In the rows, zero is written as 128.
Rotation paths and how fast each direction turns (deg/step):
Each turn is a multiple of 5 degrees from 10 to 175, or 0.
Each row of a path follows its step; steps can be skipped.
Rotation 1:
step 0: [132 127 128 135 129 132 134 125 134 131 118 127 124 136 124 116 119 122
 134 122 126 129 123 134 129 142 131 126 125 125 128 119 135 132]
step 1: [137 125 122 137 129 134 119 129 132 117 133 121 125 126 133 121 120 126
 125 122 129 137 124 133 134 131 124 133 123 128 127 123 137 132]
step 2: [119 124 130 129 125 125 118 125 135 116 130 132 129 134 118 130 127 135
 122 123 127 134 126 125 135 122 132 132 127 135 128 120 137 134]
step 3: [125 131 121 124 122 129 131 127 132 121 129 136 127 136 117 119 122 126
 134 117 121 130 135 122 124 128 131 135 127 139 135 128 127 123]
step 4: [136 127 123 127 136 129 125 126 122 127 136 124 127 135 123 121 124 117
 132 117 131 126 132 133 127 120 141 123 120 132 133 128 126 128]
step 5: [128 128 127 138 127 122 129 127 124 127 125 125 131 142 126 122 136 133
 127 121 133 139 123 137 126 132 136 120 122 125 134 123 127 135]
step 6: [134 129 117 135 125 130 128 131 135 118 119 128 128 129 134 127 129 133
 124 119 127 145 132 126 122 130 135 125 129 126 121 122 129 123]
step 7: [131 128 124 124 139 127 116 128 134 122 128 132 129 126 129 136 124 137
 120 118 126 132 131 129 127 123 129 122 127 140 133 118 125 123]
step 8: [123 141 135 123 136 121 129 132 138 130 122 135 131 133 124 120 129 127
 133 121 127 127 133 129 127 125 133 126 130 135 136 116 125 131]
step 9: [138 129 121 122 133 125 129 142 128 132 126 130 121 131 136 117 127 120
 135 115 134 131 130 127 133 132 133 130 131 127 132 126 125 132]
Speeds:
[129 129 128 133 126 129 125 127 134 126 128 127 131 125 130 131 124 131
 126 132 128 130 126 129 126 128 127 129 129 129 128 125 126 129] => 70
[130 127 126 128 123 130 133 130 131 130 125 130 124 129 127 125 128 130
 128 128 129 126 127 124 126 132 130 129 129 130 125 127 126 127] => 125
[125 125 129 126 127 130 129 124 127 128 125 132 127 132 128 128 129 128
 123 130 131 127 128 131 127 128 127 128 129 128 132 124 127 130] => 135
[130 131 128 132 129 128 128 127 130 130 128 126 128 126 129 123 130 125
 127 131 129 123 131 130 129 130 129 126 125 131 131 127 127 131] => 90
Rotation 2:
step 0: [127 122 119 144 120 135 120 132 133 126 119 130 128 144 124 135 133 123
 125 121 128 127 123 126 130 121 127 117 130 123 119 124 144 135]
step 1: [139 130 134 140 115 128 124 131 123 138 121 127 136 133 126 130 128 127
 119 123 139 121 127 127 120 109 123 128 122 137 134 118 128 125]
step 2: [124 121 127 137 119 124 139 137 131 130 132 133 145 127 120 136 126 125
 130 130 127 131 133 119 122 125 122 134 136 136 135 118 137 143]
step 3: [138 129 136 124 119 128 132 127 121 136 140 129 138 140 126 118 124 129
 136 130 124 128 126 115 122 135 121 119 128 141 124 117 136 123]
step 4: [132 131 127 111 128 126 125 125 121 129 132 131 150 134 122 134 117 128
 135 131 117 127 127 127 141 119 123 133 130 120 128 122 136 129]
step 5: [119 141 133 124 132 138 132 130 136 134 119 122 129 135 120 121 115 124
 127 128 122 120 123 119 140 131 119 117 122 124 132 120 136 128]
step 6: [125 127 126 127 138 124 115 122 127 141 117 135 128 138 119 120 118 132
 118 136 134 124 134 129 136 124 120 134 124 129 120 120 131 139]
step 7: [121 127 124 134 131 113 132 142 132 135 135 129 122 132 122 129 118 120
 113 128 133 132 139 129 140 122 122 118 126 130 128 122 133 120]
step 8: [133 130 119 131 138 116 123 134 127 125 136 126 124 137 118 141 130 132
 117 131 126 114 129 116 125 134 128 132 122 143 124 118 130 128]
step 9: [131 134 122 129 130 123 122 128 129 125 143 132 132 119 134 140 124 133
 137 124 142 129 136 117 137 131 113 127 122 131 133 115 127 122]
Speeds:
[123 129 127 130 129 129 131 127 124 127 125 125 126 132 127 125 128 129
 129 128 134 127 126 127 131 124 129 130 128 125 126 130 130 128] => 60
Rotation 3:
step 0: [123 130 131 126 138 123 124 131 126 141 131 126 130 111 139 134 130 123
 124 123 132 134 133 135 128 118 125 135 122 132 131 121 132 122]
step 1: [135 138 126 133 129 136 133 121 133 138 115 131 130 122 135 128 131 128
 124 132 122 138 134 145 122 127 127 133 126 131 129 127 120 134]
step 2: [136 138 129 139 140 124 121 125 131 124 123 131 127 124 122 131 127 122
 122 125 122 124 125 132 117 127 138 138 125 125 126 125 138 139]
step 3: [133 131 124 125 127 129 109 125 121 127 118 128 137 126 134 128 129 113
 127 125 120 130 125 131 134 129 130 134 116 122 132 122 132 122]
step 4: [128 128 128 126 131 126 125 129 128 133 122 119 135 119 135 125 123 138
 126 138 129 133 117 136 130 130 136 148 124 127 137 130 128 125]
step 5: [126 132 125 133 138 132 130 131 122 123 117 124 133 121 126 130 136 128
 124 119 128 125 122 131 113 133 120 141 130 128 139 128 118 131]
step 6: [123 123 133 127 138 131 121 122 131 126 124 136 124 129 143 136 122 114
 123 119 131 122 130 135 126 123 131 140 128 126 136 134 126 132]
step 7: [133 134 126 122 131 123 130 124 124 125 119 126 129 125 124 123 128 120
 120 127 138 132 137 144 141 129 134 135 121 120 137 129 126 134]
step 8: [128 143 133 122 134 127 126 137 126 122 126 121 130 116 137 133 130 129
 126 130 129 129 137 130 118 140 141 133 123 124 132 127 132 129]
step 9: [127 127 124 124 124 141 127 127 133 128 123 126 130 115 124 142 128 120
 132 117 119 131 129 140 121 131 130 136 125 123 131 132 131 118]
Speeds:
[127 126 127 125 124 130 126 125 130 132 125 130 126 128 129 130 123 128
 128 130 125 129 131 128 131 124 128 129 128 128 130 131 126 125] => 125
Rotation 4:
step 0: [126 115 124 127 134 128 124 117 123 127 128 113 132 135 123 132 118 124
 119 114 135 135 123 132 128 126 127 124 124 117 136 136 132 118]
step 1: [119 130 127 125 131 138 125 123 140 120 122 128 144 120 125 128 123 127
 140 116 126 133 124 129 125 134 128 136 136 121 125 130 119 114]
step 2: [133 121 140 124 119 135 129 115 141 123 132 135 136 134 123 133 134 115
 121 124 128 118 123 128 121 135 135 120 136 121 125 132 133 129]
step 3: [126 124 123 126 139 123 133 135 136 124 128 135 133 135 129 145 130 121
 127 118 142 133 135 139 129 127 142 127 138 129 137 131 131 129]
step 4: [117 121 113 126 120 130 119 124 131 121 131 118 128 137 122 131 127 124
 133 127 139 136 127 134 125 141 126 132 124 121 128 140 140 125]
step 5: [121 122 135 127 122 144 129 127 126 124 122 128 130 127 132 133 128 128
 129 115 123 135 119 142 123 133 143 131 120 116 129 130 120 118]
step 6: [130 123 124 130 123 132 132 124 136 127 137 132 140 128 114 147 128 128
 128 120 133 123 113 125 130 134 128 117 132 124 123 132 116 127]
step 7: [126 126 131 130 130 127 130 127 139 111 119 129 131 138 124 138 119 120
 131 117 128 137 130 124 126 136 141 125 131 136 126 130 133 143]
step 8: [115 132 123 127 124 125 125 117 117 127 133 130 137 143 115 131 131 130
 122 123 131 139 131 135 128 134 140 123 130 125 137 131 138 121]
step 9: [119 127 127 126 127 135 135 129 130 127 135 121 131 129 137 137 133 129
 143 115 124 136 122 133 135 145 131 132 130 114 126 119 132 122]
Speeds:
[131 130 128 128 126 129 131 129 130 128 131 125 127 128 126 129 124 126
 127 130 131 128 129 129 128 124 132 127 133 129 127 129 127 133] => 90
[131 129 130 128 126 131 125 131 129 125 126 126 131 124 127 128 129 126
 125 127 125 126 126 129 133 129 127 125 131 131 126 129 126 126] => 80
[127 126 125 126 129 128 130 129 126 127 130 129 130 127 128 128 129 133
 126 127 129 128 131 126 129 123 132 124 128 129 131 128 125 123] => 140
[132 131 126 128 128 128 127 131 126 128 129 127 128 133 128 130 129 130
 127 125 126 126 136 130 129 130 127 129 128 127 129 131 131 129] => 80
Rotation 5:
step 0: [116 122 128 121 138 125 127 122 119 110 121 128 124 132 133 130 135 128
 120 133 134 120 135 139 130 132 125 123 127 122 131 132 130 130]
step 1: [116 128 132 136 130 127 120 128 126 120 125 129 130 131 130 138 146 135
 129 124 122 111 124 122 132 123 123 131 122 128 132 123 124 130]
step 2: [115 133 129 130 144 126 137 119 136 124 127 132 127 131 116 123 141 128
 127 123 127 126 133 121 129 126 133 128 122 128 131 120 137 129]
step 3: [115 136 135 127 135 119 139 127 129 127 123 122 131 134 129 124 123 135
 121 131 120 121 133 134 141 126 126 125 129 142 130 124 124 131]
step 4: [122 130 120 132 132 125 138 135 121 124 132 133 130 132 133 122 139 127
 139 133 131 115 128 131 137 132 135 116 136 135 134 128 124 130]
step 5: [119 129 130 124 120 112 130 124 124 126 123 132 130 128 127 112 137 135
 136 129 136 115 136 128 133 124 130 135 126 126 127 133 129 122]
step 6: [116 137 135 125 129 123 123 128 125 129 134 124 131 132 129 117 140 129
 129 141 117 121 134 122 124 133 129 121 124 123 115 127 128 135]
step 7: [120 128 132 126 136 129 140 126 127 121 127 115 129 127 130 125 136 134
 136 126 132 122 137 127 124 136 111 124 137 128 122 128 136 134]
step 8: [126 125 130 123 136 126 129 128 118 134 117 134 130 133 125 129 133 129
 136 124 122 117 129 119 144 128 120 130 134 130 117 126 128 140]
step 9: [119 130 134 124 126 122 135 117 123 120 120 138 123 132 125 128 138 126
 129 134 127 130 119 124 133 137 136 128 135 134 123 133 143 134]
Speeds:
[125 127 127 130 127 129 126 123 128 131 127 131 128 131 127 131 128 130
 133 129 132 128 125 125 129 128 130 131 129 126 127 127 124 126] => 100
[127 124 128 127 125 125 130 123 128 127 126 127 126 127 129 126 124 131
 125 125 131 127 130 128 126 130 125 130 128 130 130 127 130 126] => 155
Rotation 6:
step 0: [134 126 115 120 126 122 131 136 146 116 137 124 120 134 132 123 130 138
 120 120 128 134 129 123 133 133 129 133 138 133 131 125 131 129]
step 1: [126 129 113 123 125 121 123 122 131 124 138 132 123 124 135 136 124 143
 128 121 136 133 126 118 136 133 137 130 133 120 139 127 131 129]
step 2: [138 127 116 125 133 126 136 118 128 130 130 130 128 121 148 125 121 129
 127 125 140 132 126 124 136 125 132 123 129 133 140 127 136 120]
step 3: [135 130 123 120 126 137 133 125 123 134 124 127 132 128 137 129 117 132
 141 122 134 132 124 133 132 135 121 120 123 127 145 116 133 128]
step 4: [142 128 133 120 125 132 143 136 144 129 128 122 132 130 131 121 121 128
 131 121 125 130 122 134 134 136 126 127 131 135 139 122 135 135]
step 5: [129 134 130 124 124 126 128 139 140 126 129 126 133 128 121 133 113 143
 126 119 127 130 123 125 131 141 136 127 132 125 140 132 129 139]
step 6: [134 136 120 134 135 126 133 131 138 122 133 132 124 124 132 126 113 137
 118 120 130 125 128 125 130 128 137 126 135 134 136 144 134 129]
step 7: [132 139 109 132 135 139 125 123 125 124 126 131 126 128 135 136 116 136
 133 115 130 126 124 124 121 128 127 122 128 123 136 134 134 125]
step 8: [144 133 118 126 133 136 140 125 133 120 131 125 133 129 139 124 131 127
 133 114 126 121 120 127 123 119 120 123 127 126 136 125 134 128]
step 9: [135 132 123 118 126 127 128 133 130 120 129 118 145 133 128 126 129 137
 130 115 128 132 119 121 125 130 120 120 124 123 139 119 120 134]
Speeds:
[129 130 128 127 130 129 126 127 130 127 129 128 124 131 128 130 124 129
 125 130 126 129 131 126 133 125 132 128 127 127 125 127 124 132] => 70
[128 128 128 129 127 128 132 122 131 129 128 125 129 128 127 128 130 129
 130 126 128 126 124 127 126 130 133 131 131 125 124 125 128 131] => 95
[128 129 131 122 130 130 131 130 131 126 125 130 127 128 124 126 130 128
 126 129 130 127 125 126 128 132 125 129 126 129 128 125 125 129] => 70
Rotation 7:
step 0: [125 126 117 121 113 126 138 126 124 130 130 131 133 126 117 119 136 129
 131 133 129 127 123 133 129 121 121 120 120 128 120 121 112 128]
step 1: [139 124 132 119 118 128 136 132 135 135 126 131 139 115 129 119 128 130
 129 130 115 129 133 138 130 126 131 114 134 127 121 126 125 129]
step 2: [136 132 122 124 132 133 130 140 123 125 120 118 143 120 129 135 131 132
 140 133 116 126 120 133 130 119 132 123 124 132 119 128 131 125]
step 3: [127 139 118 131 124 124 126 128 132 132 126 120 142 130 133 123 133 129
 148 128 126 129 126 140 115 129 123 125 131 125 128 131 138 132]
step 4: [135 139 126 139 117 126 131 130 125 138 130 134 136 129 123 133 137 126
 136 145 127 131 129 132 119 131 128 124 114 133 135 130 126 132]
step 5: [123 123 134 135 117 129 136 118 132 143 117 131 137 126 132 140 131 123
 134 127 124 127 133 128 122 128 131 121 124 127 119 141 120 132]
step 6: [122 131 125 127 138 137 137 121 122 137 126 122 128 120 121 132 122 126
 138 128 119 138 122 127 122 124 127 115 128 136 128 137 115 133]
step 7: [121 137 126 133 125 130 123 126 128 140 128 113 129 129 122 125 120 131
 127 134 124 127 132 140 134 116 115 115 134 127 125 135 124 129]
step 8: [124 128 127 134 119 122 138 132 125 131 124 127 138 126 119 118 124 132
 133 141 127 141 135 125 129 114 116 128 127 134 124 126 128 120]
step 9: [126 125 133 129 118 119 130 126 128 127 124 133 144 139 118 124 123 134
 130 130 109 123 130 128 119 125 130 118 131 129 119 125 126 124]
Speeds:
[127 127 128 131 127 132 130 126 127 131 130 130 127 129 128 127 130 124
 129 128 132 124 126 124 127 128 131 125 128 126 128 127 126 131] => 60
[129 124 128 127 127 128 133 126 126 127 128 135 128 129 129 131 127 131
 125 126 125 129 127 130 130 129 132 125 128 128 126 131 128 128] => 85
Rotation 8:
step 0: [129 120 133 130 120 121 118 133 134 123 131 130 131 129 136 125 112 126
 132 138 121 128 128 137 120 120 134 139 127 135 128 127 139 128]
step 1: [121 121 123 127 124 126 134 138 120 137 136 134 137 132 128 135 131 137
 136 134 125 142 126 128 119 130 134 140 126 132 121 122 130 133]
step 2: [127 129 125 126 126 136 133 142 139 121 128 127 130 132 126 136 129 136
 131 130 117 143 130 134 134 128 142 125 136 121 133 132 131 129]
step 3: [128 133 137 120 126 126 127 138 123 127 136 131 133 133 129 129 128 141
 125 134 132 132 142 129 128 119 132 117 115 124 134 136 128 121]
step 4: [120 131 135 133 129 129 129 131 114 124 128 119 138 122 122 130 135 127
 116 128 130 139 128 128 122 126 129 129 132 123 138 139 115 128]
step 5: [128 138 135 140 125 138 135 126 127 127 122 123 131 129 125 127 115 120
 133 133 130 125 122 130 128 125 136 123 123 128 143 126 119 117]
step 6: [135 136 130 133 130 131 131 128 122 139 141 126 119 134 130 119 129 132
 128 124 133 125 131 124 129 132 130 143 125 132 138 122 113 120]
step 7: [126 138 122 122 133 137 121 132 127 126 127 126 117 120 133 129 132 121
 132 121 129 116 124 129 121 126 136 142 140 122 135 131 128 122]
step 8: [130 126 121 122 133 136 135 131 115 140 129 131 120 121 129 134 120 129
 137 126 137 110 133 132 131 125 132 121 126 129 129 129 132 135]
step 9: [128 117 120 125 132 125 124 120 129 139 137 122 119 122 123 127 121 128
 119 128 119 122 131 125 135 129 131 129 134 117 129 138 122 140]
Speeds:
[124 128 127 128 133 122 126 127 129 131 132 130 129 126 126 123 128 129
 127 129 126 128 130 127 128 127 127 130 126 127 131 127 130 125] => 125
[126 128 126 129 129 126 133 128 128 129 129 129 130 127 127 132 123 129
 128 127 125 127 123 125 131 131 129 126 127 126 128 124 125 129] => 100
[127 126 129 129 127 130 125 130 126 129 124 127 131 127 131 129 130 129
 127 129 127 131 130 130 132 131 126 127 125 123 128 126 126 124] => 40
Rotation 9:
step 0: [120 121 122 122 106 124 131 124 126 121 119 129 136 126 121 135 127 134
 123 119 127 121 115 136 126 136 132 126 133 131 119 134 141 128]
step 1: [117 125 132 139 127 120 129 130 131 135 132 117 133 128 136 130 141 125
 120 128 133 145 130 125 128 130 132 119 129 144 115 121 130 129]
step 2: [115 140 117 126 127 112 117 125 131 122 121 144 138 129 130 124 124 124
 124 136 134 131 128 140 129 128 126 138 125 131 122 125 132 122]
step 3: [138 140 136 131 124 124 138 133 140 128 126 123 144 130 133 133 127 137
 127 128 122 125 122 139 135 131 127 118 138 133 117 134 137 135]
step 4: [125 134 119 122 127 123 128 133 118 123 133 133 140 123 131 138 135 125
 131 127 124 146 127 122 118 133 130 124 114 134 116 137 123 136]
step 5: [126 127 127 127 115 121 128 137 139 128 125 139 128 122 122 130 138 128
 125 120 131 130 147 147 139 128 131 129 125 127 122 133 133 124]
step 6: [127 136 136 131 121 126 125 122 131 150 125 131 142 137 120 124 128 132
 122 131 127 138 126 125 120 136 119 121 124 133 128 141 136 130]
step 7: [125 129 132 119 133 127 115 130 123 123 137 135 130 127 132 123 128 130
 143 134 125 139 134 142 138 127 116 118 120 139 118 124 128 136]
step 8: [140 125 120 125 120 124 139 127 127 125 137 137 136 135 126 121 134 132
 122 129 125 133 132 134 134 134 123 145 130 122 126 138 142 139]
step 9: [132 131 132 121 125 133 128 121 132 137 133 132 124 128 132 134 122 139
 114 117 137 136 133 125 129 121 124 117 117 137 117 137 123 142]
Speeds:
[130 129 130 129 130 121 123 127 128 130 126 125 125 129 125 126 128 124
 128 129 129 129 127 129 129 128 125 128 130 131 130 129 128 126] => 80
Rotation 10:
step 0: [122 136 132 126 123 130 123 136 129 128 137 135 129 139 116 131 141 131
 131 123 133 126 125 123 128 126 121 131 127 129 117 118 112 130]
step 1: [126 140 134 129 127 124 135 128 132 131 131 130 122 139 130 126 138 129
 125 117 143 119 129 122 127 125 132 145 128 124 126 132 132 136]
step 2: [126 147 127 133 134 141 131 134 132 124 129 124 125 123 122 122 124 138
 131 124 137 124 134 128 129 120 129 139 124 137 126 130 119 129]
step 3: [141 139 133 125 131 128 135 136 139 125 133 124 135 123 133 123 132 136
 137 135 139 124 129 130 125 123 120 135 127 116 135 130 129 123]
step 4: [137 143 125 133 133 132 127 127 133 136 122 125 140 126 127 117 131 137
 128 121 122 120 117 129 123 127 122 122 131 127 139 131 122 128]
step 5: [133 124 126 133 113 129 132 129 125 132 138 133 140 127 132 126 122 133
 134 122 126 126 119 127 124 120 110 135 128 129 137 128 123 133]
step 6: [127 135 126 127 130 129 128 119 121 133 133 130 128 134 130 140 133 142
 129 112 130 137 123 133 120 127 112 125 129 125 127 132 128 130]
step 7: [126 132 123 125 121 131 121 120 132 129 137 123 132 131 143 131 125 130
 132 118 132 131 131 134 128 138 126 141 135 135 126 140 125 137]
step 8: [130 123 125 115 136 130 128 121 135 124 138 131 128 122 125 121 131 139
 132 115 131 133 140 136 123 138 124 132 123 133 128 127 123 124]
step 9: [129 128 126 127 135 122 122 125 146 111 135 127 137 133 127 129 135 128
 122 129 128 123 122 137 121 138 124 136 128 128 132 126 124 132]
Speeds:
[124 130 127 130 127 131 126 128 129 126 128 125 131 127 130 129 128 131
 123 131 124 128 126 127 128 127 131 129 131 132 126 129 127 130] => 145
Rotation 11:
step 0: [124 123 122 114 133 126 126 131 124 128 137 142 128 131 129 133 121 128
 123 142 118 134 126 121 130 138 118 129 130 136 127 124 131 127]
step 1: [142 125 136 120 122 123 121 120 132 139 129 133 126 120 136 139 130 128
 116 123 129 127 122 130 136 134 126 139 130 128 127 128 125 129]
step 2: [125 129 127 124 129 121 117 124 134 137 123 132 129 128 128 118 123 117
 129 132 131 130 137 111 136 133 120 133 126 126 133 117 125 126]
step 3: [130 125 130 117 127 113 129 120 125 126 130 128 128 127 138 135 121 138
 128 134 121 129 127 119 127 126 116 127 129 143 130 129 121 131]
step 4: [136 134 117 122 120 122 124 122 123 133 137 124 128 123 131 124 130 124
 123 121 134 127 129 125 129 135 124 146 131 123 129 131 115 132]
step 5: [127 125 121 122 122 127 123 133 126 137 130 135 127 127 134 125 119 113
 144 126 120 130 125 113 131 127 123 129 129 138 130 128 128 126]
step 6: [133 122 130 118 135 129 120 117 119 124 143 140 130 131 135 140 124 129
 126 134 122 132 124 129 124 130 121 135 128 128 129 126 122 133]
step 7: [135 131 125 117 126 128 119 129 127 139 129 130 128 127 133 131 135 118
 119 127 136 126 127 122 141 140 131 138 135 134 135 130 132 124]
step 8: [129 114 135 125 127 128 125 125 130 132 121 134 131 126 144 126 121 121
 128 129 124 130 133 114 129 132 115 130 121 130 128 116 127 124]
step 9: [128 134 136 116 130 117 119 111 122 127 135 122 123 133 134 130 133 135
 128 130 131 130 126 122 134 128 122 131 131 132 135 126 117 130]
Speeds:
[129 127 124 124 124 127 130 131 127 126 126 129 127 125 131 129 129 129
 123 128 131 126 128 131 128 132 130 129 127 127 128 132 129 126] => 115
